m =
1 -5 11 -20 -5 -12 0 -4 -4 1 33 -2 1
-7 -7 10 -25 -3 -8 -2 -6 -6 -1 34 -1 3
-5 -6 10 -27 0 -9 -5 -4 -2 -5 40 0 7
-20 -1 -3 -6 -3 6 -5 2 0 -2 0 5 3
1 -8 8 -21 -5 -10 -4 -3 -5 -2 36 -2 5
21 -3 0 -19 -7 -8 12 -6 -6 0 54 2 3
-18 -4 6 -6 0 8 7 -1 2 -3 -24 -1 -4
10 -6 7 8 4 3 8 -3 2 2 2 -12 0
7 -1 2 8 3 2 10 -3 4 1 -6 -14 2
-7 -9 12 -26 -3 -6 -8 -6 -2 -2 36 0 7
20 -2 0 -19 -1 -11 12 -6 -4 0 48 2 3
3 1 0 10 1 -4 -4 2 0 -1 27 -7 7
20 -2 0 -22 -5 -5 18 -6 3 -1 70 13 8
-21 -2 1 -6 3 4 0 7 -4 -3 -2 2 0
-7 -5 11 -22 -3 -8 -9 -6 -2 -1 34 3 9
Rows and columns are counted from 1.
(1, 1): 1
(3, 2): -6
(6, 7): 12
(7, 7): 7
(10, 2): -9
(13, 10): -1
(6, 6): -8
(10, 3): 12
(9, 8): -3
(8, 1): 10
(2, 8): -6
(7, 13): -4
(5, 5): -5
(1, 12): -2
(11, 7): 12
(6, 9): -6
(13, 6): -5
(2, 5): -3
(7, 1): -18
(3, 4): -27
(4, 13): 3
(12, 11): 27
(11, 2): -2
(6, 13): 3
(9, 12): -14
(1, 6): -12
(14, 7): 0
(14, 6): 4
(8, 2): -6
(9, 1): 7
(7, 3): 6
(10, 6): -6
(14, 1): -21
(12, 4): 10
(5, 9): -5

W =
[[-0.173, -0.469, -0.325, 0.084, -0.088, 0.005, -0.516, 0.197, -0.234, 0.011, 0.101],
 [-0.270, -0.304, -0.273, -0.210, -0.203, -0.209, -0.281, -0.225, -0.265, -0.231, -0.241],
 [0.868, 0.032, -1.795, 0.316, -0.551, 0.812, -0.280, 1.045, -1.464, -0.338, 1.126],
 [-0.064, 0.170, -0.749, 0.410, -0.074, -0.021, -0.697, 0.924, -1.240, -0.160, 0.725],
 [1.390, 0.530, -2.515, -0.355, -1.147, 1.503, -0.878, 1.559, -1.237, -0.429, 1.483],
 [1.376, 0.486, -2.497, -0.323, -1.114, 1.513, -0.804, 1.512, -1.240, -0.445, 1.483],
 [1.034, -0.013, -1.960, 0.267, -0.669, 0.957, -0.199, 1.038, -1.448, -0.370, 1.184]]
Indices start at 1.
row 1 col 1 -> -0.173
row 3 col 1 -> 0.868
row 6 col 2 -> 0.486
row 5 col 6 -> 1.503
row 2 col 2 -> -0.304
row 7 col 7 -> -0.199
row 2 col 6 -> -0.209
row 5 col 2 -> 0.530
row 1 col 11 -> 0.101
row 1 col 9 -> -0.234
row 1 col 5 -> -0.088
row 7 col 4 -> 0.267
row 6 col 10 -> -0.445
row 3 col 2 -> 0.032
row 1 col 4 -> 0.084
row 4 col 9 -> -1.240
row 1 col 8 -> 0.197
row 3 col 11 -> 1.126
row 5 col 5 -> -1.147
row 7 col 3 -> -1.960
row 1 col 7 -> -0.516
row 4 col 3 -> -0.749
row 7 col 6 -> 0.957
row 1 col 3 -> -0.325
row 5 col 1 -> 1.390
row 3 col 9 -> -1.464
row 3 col 5 -> -0.551
row 4 col 10 -> -0.160
row 4 col 11 -> 0.725
row 7 col 9 -> -1.448
row 6 col 5 -> -1.114
row 2 col 9 -> -0.265
row 4 col 8 -> 0.924
row 2 col 4 -> -0.210
row 3 col 6 -> 0.812
